Each path below is one point turned by a fixed rotation once a step. After each direction that follows a path, write how fast that rotation turns it, in deg/step (0 if it stays still).
Each turn is a multiple of 5 degrees from 10 to 175, or 0.
Each row of a path follows its step; steps can be skipped.
Rotation 1:
step 0: [-38  23  25  -4  35  -3 -26   9 -11  -2   2  12  -1 -25  -8 -18   2  10
 -25  15   0  32  13  19  20  17 -20   7   3  -5 -24  24  -3  13  14   4
 -26  -5  15   4 -16  -5  -1   5  20]
step 1: [-22  -2 -32  19 -17 -12 -21   6  20   4  43  -6   1 -10  -2  21  12  38
  13   7   0  -8   4 -22 -13 -13  -2  35 -16   0 -30   7   4   7  21   5
   6  -7 -14  17  -2  11  -4  12  15]
step 2: [ 30   8  -5   6  20   2  -8 -10   3 -20   3  11  -9  21 -35  38  33 -11
  -1   3 -15 -16 -10 -37 -16  15  20 -24  -7 -23   6   1  11   7   3  -3
  13 -23  18  14  -8 -18  14  11  12]
step 3: [-11 -20  13   8  28 -21 -21  -8 -15   8 -11  -6  -6 -27  -8 -18  30 -36
  -7 -25 -28  10   4  -6   5  -1  17   0 -16  -5 -24   8   9  10  -1 -10
 -34  -5   6 -20  -4  11   9 -31 -18]
step 4: [-12   9   6  30  11 -11   6   3  32  36  21 -17   4 -43   6  27 -10  22
  -3 -24   4  -7  19   3 -13  -6  12 -19   8  -2  -9  25  -4 -20   1 -28
   8  25  -4  -1  25   1  -1   5   0]
step 5: [ 36  -9  14  -6   0   2  -1   1 -11 -14  16   7  20 -27 -31  -3  28  21
  21  28  13 -44  -3   7 -22  10  21 -14  16  16  24 -14   9 -10   7  -6
  11   1 -12   1   9 -11   8 -11   4]
step 6: [-21  -5  22  12  13  11   8   5 -15 -16 -29  -1  14   4  23 -14   8 -24
  10 -19 -19 -64 -13   8   2   4   6 -10  -3 -12 -19  -4  -7 -10  -1  32
  -5  -5   9   3  -8   4 -13 -24 -17]
step 7: [-25  16   1  16   1  -3  21 -15  23 -25  -9  12  -6  -2  -2  10  -2   2
  -3 -19  13   8  38  33   1 -14 -27 -11  -9  -7  -2   9   6  -3  -3  -6
   4  55  -1 -10   0 -11  -3 -36   9]
step 8: [ -5  35 -16  13  -6 -29 -12  23  -6   1   7  -1  12 -11 -28 -18 -11  22
  -1  14  32 -10   8   6 -19   4 -10 -21  11  33  24 -24   3   7  -1  27
 -19   2  10   5 -18   3 -18   4  22]
step 9: [-25   5 -19  20  10  30  -7  -4  -2 -25  -4  11  13  10   4 -18  16  -3
 -19  21 -17 -27 -19 -21  23  11 -12  -3   9 -17   1 -15   1 -21  24  22
  -2 -10 -15  -9   1  28   1  17  30]
Speeds:
[ -2  -7  11  -8   4   7   1   1   3  -3   9   4   3   6   5   7   0   5
  10   9   6 -13   3   6  -1   4  -5  10  -1  -2 -11   1   1   2   6   2
   4 -10   1   3   1  -2   2   1  -1] : 80
[  4  -3   1  -9   7   4  -2   1   3   7  -5   1  -2  -3  -5 -15   1  -4
 -10  -5  -6 -11   4  -3  12  -6  -3   7   5 -10  -4   2   5   4  -3   9
   1   0   1  -5   2  -4  -3   4   4] : 115
[  2   4   0   5  -4   8   1   3  -6   0  -2   6  -3   6   7   3  10  -1
  -2  -3 -16  -6  -7   0  -1  -4   1   0  -5   3   6  -4  11   4   0   5
  10  -1  -6   7  -5  -3  12  -1  -7] : 95
[  2  -4   7  -2   0  -5  -1   8  13  -1   7  -3   0   4   1   0  -4   5
   2   4  -2  -3   0  -7  -9  -6   2  -5   1  -6  12   1  -3  16  -5   0
   1   4 -11  -6 -10  -2  -2   0   4] : 115
Rotation 2:
step 0: [ -1  -7 -32  -9   9 -20 -46   5 -15 -12   4  20  24   0  26  10 -17  29
 -13   9 -13  -3  -5 -10  -2  15  -9   6  -8 -33   1   4  46 -22   1 -15
 -17   3  -6 -26  12 -23 -22 -16  13]
step 1: [ -6 -21   5 -32  24   2   5   0   2 -15 -13  -7  -2 -11 -17  29  14   6
   6  -5  21 -21  26  35  -9 -13   0 -10   3 -34 -22  -7  12 -14  16 -39
   0  11 -30  20   0  28 -29  -4 -12]
step 2: [ 11  -1 -21  -9 -18 -18  21  21 -12  24 -41  11  25  19   3   8  30   6
 -33  -6 -14 -21 -18  -2  -2  15  24   0   8   0 -30  33  16  -1 -16   1
 -18 -13   8   7  18  33  -9  -6  11]
step 3: [ -3  -5  -6   3  31  -5  39  20  21   9  24   3 -22 -21 -11  10  32  -6
 -16  -9 -38   6  10 -19  -3 -14  -1 -23  10 -40  -4   5 -10  -4 -21 -14
   4  15  29 -16   2 -10  -4 -33  -4]
step 4: [ 25  13 -41  13  25   7 -24  18  -8 -19   3   1 -16   5  32  24  -8   1
 -24 -11 -34  18   3  11   2  -2 -12  25  -8 -13  -3   8  17   4 -15 -27
 -27 -41 -15  -2   5  -4  11   0   5]
step 5: [-22  13   2  -7  23  -1 -12   6   5  -2  15 -27   7   1  -4  26  18 -22
 -15 -16   4   2 -10  38   2  17  -5 -16  -7 -17 -16 -28  21  18  21 -21
 -11  21  -6 -22  15   2 -54  18 -15]
step 6: [ -4   3 -25 -12  21  -8  11  17   7  -1 -35   4  45   3  26  -9  14  10
   8   4 -16 -16 -26   6   2  21   6 -17 -14 -28 -16   5 -34 -24  13  -2
 -27 -18  -9  30  11  -1 -16  17  15]
step 7: [ -5 -21   4   8   4 -19   8   0  20  11  24  36  -3 -50 -12  22  33  23
 -30   7 -21   5  -5   1   0  -6  15 -18   9   7  -2  11 -21 -14   0 -17
  11 -16  -6 -18  -5  15 -41  -5   3]
step 8: [  1 -13 -11   6   4   2  -2  38  -2 -21 -14  10  -7  35  -6  22  -3  24
 -32  35 -25   3  -8  21   8 -40  -3  -8   4 -20 -11   2  11 -16 -15  -8
 -12 -27   2 -11  18 -21  19  10 -33]
step 9: [ -5  18  -4   5 -10  -7 -24  25  14 -24  -5  -7 -12 -17 -32  24   8  10
 -16 -16  15  -5 -15  22 -11  40 -23  -4  19 -38  13 -21  29  -3  -1 -16
 -15  -3  30  -9   9  -3 -30 -23  11]
Speeds:
[ -9 -14   3  -1  -4   7   4   1   3   0  -1  12   3  -1   1  -3  -2   3
  -1   6   2   0   2   4   8   9   0  -8   6   5  -8   6   3  -7  -8  -9
  -3   7   1   3  -8   6   4   8  -1] : 65
[  0  -1   4  -5   6   6   6   4   9  -2   2  -7   1   8  -2  -1  -2  -3
   9   0   1  -2  10   2   4 -13  -1   1   1 -12  -3   6  -8  -6   2  -1
   2  -4  -2  11   3  -6   7  10  -8] : 160
[  2   6   7  -9  -1   3   1   0 -11  -6   7  10   3  -5  -3  -8   5   7
   3   3   0  10 -13   2   4  -4  -3  -4  -4  -2   5   1  -1  -4  10   2
  -1  -6  -3  -3  -1  -4  -6  12   0] : 45
[  7  -1   4   7  -9   2  12   1   9  -5  -2  11  -6   3   1   7   8   8
  -2  -4   2   6  -7  -4  -6  -4  -5   4   1  -3  -5  -3   0   2 -10  10
   1   5  -8   2   7   2   2  -1  -4] : 70
[ -1   3   3   9  10  -2   0  -6  -8  -5   5  -2   4  10   6   0   1   5
   6  13   1  -2  -4  -3  -7   1  -2 -12  -1  -8   1  -2  -3  -3  -1   0
  -3  10   9  -3   5   8   6  -5  -5] : 135
Rotation 3:
step 0: [-38  -5  14   4  29   5  17  10  16  28  15 -11  30  30 -28  16  21   6
  -1 -28 -13  -6 -13  -2  30   0 -26 -32 -12  10  -4  -5  -6  22  17  14
  30 -37  13  -9   5   9  -9  -4  31]
step 1: [-25 -18  -8  19  10  38 -26   3   8  33  16  22  15   9  -9  16  17   9
  24  -9  -5  11 -57 -12  24   1  -7  15  16  16   7 -23 -25   8  -8 -15
  16 -23  16 -17  -7   3 -32 -13  -4]
step 2: [ -2   4 -23   7 -28  39   9 -10   5  -1   0   5  15 -22  -5  39  23  28
   3 -27 -24   7   2 -13  -5 -12 -17   0   6   8  20 -40  -1  28  -5  -3
   9 -16   7 -28 -24 -13 -20 -36  31]
step 3: [-11   1  -9  25 -16  45 -11  12 -20  39  -2  -7   3  -4  -1  -6  13   0
 -19  -3  -8  24   2 -23  15 -20  18 -12  16  20  18   0  23  32  13   4
 -26  -4   1   6 -37  18  -5 -35  33]
step 4: [-13   4   9  20 -14 -15   0  13 -25  36 -32 -25  36 -30   0  -6  23 -18
 -12  17   0   0  -5   1  22 -28 -10  -8  15  10  13   3 -12   9  13 -30
  15  11  12 -27 -27   7   0 -38  27]
step 5: [-39  17  28   2  25  -4 -14  -4   1  50  13   5  30  12  18   7  18 -16
 -10 -11 -22  16  21  -4  28 -34 -27 -16 -10  -3  10   5 -11  20  35  -8
  14 -17 -13  -6  -1 -19  15 -22  13]
step 6: [-34 -14  -4   4  17  25 -25   1   7  42  13  24   0   2   9   5  -6 -14
  17 -21  -2 -16 -10  13  47  -3 -28  12  15  -8 -15   1  11  12  -2 -26
  36  -6  22 -21 -22   0   3 -34 -15]
step 7: [-45   0  -6 -18  -2  31  11 -20 -16 -11   8  -6   9   7   5  26 -12  -6
  17 -31 -36 -31   1 -26   9   8 -12 -11  -9   0   9 -28  -6  33  13 -19
  25   4  24 -11 -22  -2 -20 -31   7]
step 8: [-40   0   5   1  -3  36  -9  -2 -20   4  24  11 -27 -24  15  10  24 -37
   9 -10  -5  14 -32 -21   9  -3  33 -28  10  -7  18 -25   8  18   1  -3
 -12 -15  16  -2 -29  17  -4 -28  23]
step 9: [-25  -6   6  11 -23   7  16 -13 -17  17 -21  -5  -4 -48 -15  16  50 -31
 -36  -6 -11  15  -7 -10   3 -16 -13 -24   3   8   4 -29   4   4   2 -21
  30  15   8  -9 -35  12 -10  -4  -4]
Speeds:
[ -1  -1   3   8   2  -5  -5  -7  -5   7   5 -11   6   3   8  -5  -4   1
   4  -4  -6  -5   8  10  -2  -3  -1   5  -3  -8  -4   1   4 -10   0  -5
   1 -10  11   6  -3   1   2   6   4] : 55
[  6  -4  -7   4   1  -3  -6   4   3   9   4   7   1  -5   1   8   6   0
   0  -4 -10   5   7  -2   1   3  -6  10   1  -6   4  -7   2  -7   5   2
   2  -1  -7  -2   6  -2  -7   1 -18] : 85
[ -1   2   2   1   4  12 -18  -4 -10   6   5   2  -1   8   6  -6  -7  -6
  -2   5   0   9  -2  -2  -1   4   9  -1   0   9  -1   0  -5   4   1   3
  -4  -3  -7   5   8   3  -1   2  -5] : 155
[ -1  -2  -5   2   2   7  -1  -4   5   1  -3  -2  -4  -1  -7  -2   1  -1
 -11  -7   2   5   9   6   1   1  -4  -3   1   5 -15   4  17   4  -6   8
   9  -3  -4   0  -2   9   6  -2  -3] : 115
[ -3  -6  -2  -1 -11   7  -2  -4   5   0  -6   2  -4   3  -5  -9   4   1
  -4  10   0   1   1   3   3  -2   4  10   6  -2  -5   6  -9  -2   4 -11
   7   6  10  -4  -1   8  -8   5  -6] : 140
Rotation 4:
step 0: [-31   0  -3  15  35  27  -8   7  11  25   6 -12 -35  10   5 -16 -14   4
   5 -19   9   6 -12  -9   4 -12   4 -27   8 -25  -8  -6 -10  12   0 -10
 -23  13  26  19  -2 -27 -36 -34  39]
step 1: [  2  13  -2 -10 -22 -25  -8  16   5  40  13  -3  -7 -10  -7 -15   9 -15
 -26  -7   1  20  12  15   7 -27 -19 -30 -11 -27 -44   7   7  -6 -32  11
 -44  -8  -4 -20  -1  -9 -14 -33   7]
step 2: [ 16  17 -42   1  13  -5 -30  32  -1 -14 -10 -21   1 -27   6 -35   8  -6
  23  -2 -10 -12  -2  15 -12 -26   9 -39   3 -23 -37 -13  11 -20  30 -14
  -5   1  13   8 -10  11 -26  -6  -6]
step 3: [-21  -9   6   2  -9  -5 -22  14  15 -40 -35   4 -16 -12   0 -35   1 -23
  -1   8  -8  26  -9  -3  23 -16 -15  21   0 -22 -42  -8  24   8   9  25
 -18  12   2 -17 -26 -26 -13  15  24]
step 4: [-24  41  -8  -6  21 -10 -12   3  -7  -6 -12 -34 -10  -2  15 -45  13  25
  25   2   9  31  22   3  36 -16  37  12  -8  10 -16  -9  18 -13  -1   6
  -8   3  -3  -8  19 -27  10 -24 -12]
step 5: [-16  16   0  16 -20 -11 -18 -24 -23  -7  10  -5   4   4  17  -9   0  -7
  10   9   7 -11   6 -21 -32 -11  24  11 -39 -30 -48  23  23  -4  16  22
  12  -5 -18  12   0 -31   6 -21  26]
step 6: [-42  -2 -19 -14   9   1 -17 -21  19  -1  19  -2  -1 -11  28 -27   0  -6
  32 -28  19 -10 -11 -25  15 -28   6 -13   8  -4   2  20  22   3 -27  -1
  11 -14  37   8 -21 -16  -9 -19  28]
step 7: [-26   0  -8 -20  -9 -26  11   5  -1  24 -15  23 -13  -8  10 -24 -22 -11
 -14 -65  -2  16   7  21 -12 -19  11 -23 -28 -18 -10  24   2  -6  -7   9
 -19   3 -11   8   1 -44   0  -4   0]
step 8: [-17  -7 -32   0   0   1 -23  16 -44  54 -19  -1 -12  -5 -12 -26 -10  16
  15  -7  -6  10  -6 -12 -23 -42   2 -11  10  -7 -26  -9  19  -9   3 -26
   0  23  25   1 -10   5  -9  -7  16]
step 9: [-18 -26  -6   2 -29 -26  -6  12  11  17 -19 -22   3 -22  -5  -7  13 -28
   5 -16  -1   2 -11   9  23  -8   0   5 -16 -22 -48   6  25  27   9  20
 -29  15  44   9  21   3 -13  10  -5]
Speeds:
[ -6  -7  -3  -8   2   1  -9  -1  -5  -5  -4   0   2  10   4   1  15   5
  -4  -3  -5   2  -2  -2   3   1  -3   9  -8  -5  -2 -15   5   0   4   0
  -5   5  -2   5  -1   7   3   5  -9] : 60
[  6   3   1   1   4  -5   6  -5  -2   3  -3   7  -3  -3  -4 -10   6   5
   7  -3 -10 -10   7   6 -13   2   0  -6  -2   2   0 -10   4   1   4   4
   4  -5 -12   5   9  -4  -3  -1  -3] : 130
[-4  8 -6 13  2  2 -4 -4  6 -2 -9  8  7 -1  6  5 -9 10 -9  0  6 -3  0 -6
 -6  5  3 -5 -1 -6 -7 -5 -9  4  6 -5 -6  2 -2  1  1 -6 -1  8 -2] : 145
[  4 -12  -6  13  -2 -11   5   0   0   7   6  -3   5   1  -3   1  -7  -6
   0  -7   5   2   1  -4   4   2  -6   1   3  -9   8 -12   6  -4  -2  -5
   4  11  -1   3   7  -3  -2  -3  -1] : 35
Rotation 5:
step 0: [  7   6   0  18 -47 -13   3 -24  -7  20  14   8  15  14 -28 -11 -13  12
  -3   1   2 -33   5  14   5 -25 -14  -6 -41  -8 -29   0 -22  20  27  -3
  24   3  15  10  29  13 -20   2  -6]
step 1: [  5 -21 -35 -22  21 -15 -16 -27 -13 -11   5   5  14 -39  17  -2 -15 -20
 -14  12   3 -20 -10   6  -8 -15  23  23  12  14  19 -11 -18  12  12  -3
  21 -20  17  -4   5 -22 -40  21 -16]
step 2: [-32   5   6  -6  10   6   8   4   1  -2   3  36 -12 -12  16  -4   2  -8
 -20   3 -19 -28   6   5 -12   2 -24  31  15   3  -6   7 -50 -24  37  -1
 -43   7  -6  -7  23  -6  13 -22  23]
step 3: [-20   1 -31  11   1  -8  19  18  -5   8 -31  14   8   9  22  -4   5 -15
   9   1 -27   8 -15   6  11  16 -25  -6 -15 -18 -18 -10   0  42   3  -4
   1  27 -16  -2  47  -2   2  32 -36]
step 4: [ 11  -4 -23  26   1   1 -15 -26   0  -3  19   2 -22   3  28 -27 -18  23
  10  26   9 -10   2  29 -15 -16  -3   2  -2  22   0   4  -3  17 -19  -7
 -13  12  45   6  23  42  -7 -23 -30]
step 5: [-33   6  20 -21 -20   0  -2 -14 -15   5   6  -2   8 -15 -20   1 -14  -3
  -7   7  13 -15 -22  10  -9   7 -49  22  18  26  10   3   4   3   1 -33
  21 -28   0 -32  33  -1 -36  -6  -3]
step 6: [-15 -25 -14  21   7   8  35 -24 -13  13   1  35 -23 -11 -10  -1  -2  -6
 -18 -15 -51 -14  -9 -20 -38   5   0   0  26  -6   9  -6  11   7  22  -8
   0   0  13  34   7 -10 -18  18  12]
step 7: [-28   8   1  15  13   5 -14  -4  26  31 -26  -8 -19 -24  25  -4  18 -18
 -47   4   4   3 -25  16   3 -11 -11   7 -17   5  10 -38  -7   0  -9  31
 -23   6  10   4  30  21  13  15  -4]
step 8: [  4   6   7  -6 -16  16   4 -26   6   6 -24   0  11   5 -30   1   7   6
  24 -11 -15 -44   7  30  12 -25 -11  17  -5  -9  -7   7  -3  15  21 -15
   5   5   2   0  23  55  17   4 -41]
step 9: [ 17 -15  -6  27 -14 -25  -1 -35   5  18  15  -4  -1 -12  11  -6 -32 -28
 -16   4 -19   8 -17  14  -4 -35   5   6 -13 -10  -1  18 -18  12  19  -4
  37  -9   9 -22  13 -20 -46 -15 -14]
Speeds:
[ -6  -4  -5 -12   1   1 -11   7   0  -7   1  -1  -3  -2   2  -1   1   6
   1   7   6  -6   3  -2   2  -5   4  -1  -8   3   7 -11   4 -12  -1   4
   5   1   5   6   1  12  -5   4 -10] : 110
[  2  -2  -1  10  -4  -3   2   2   1  -4   7   8   8  -1  -8  -9  -7  -6
   3  -4   7   2   0   9   6  -7   3   3  -3  -6   2   0  10  -5 -11  -8
   4  10   1  -8   4   4   4  -7  -5] : 80
[-12   1   2   1 -11   2   3   4   1   5  -6   4  -7   7   0   1 -11   0
   4   1 -10   4  12  -2   5   1   6  -1  -6   0   2   3  10  -3  14  -3
   8  -2  -6  -1   4  -7  -1  -4  -1] : 120
[ -5 -14  -7  -3   3  -1   1   5   8   0  10   3  -5   4  -2  -2   5  -6
 -10  -3   0   1   8  -3   2   0  -6  -1  14  -4   5 -12   1   3   5   0
  -3   6 -12  -3  -1   1   2   0   6] : 85
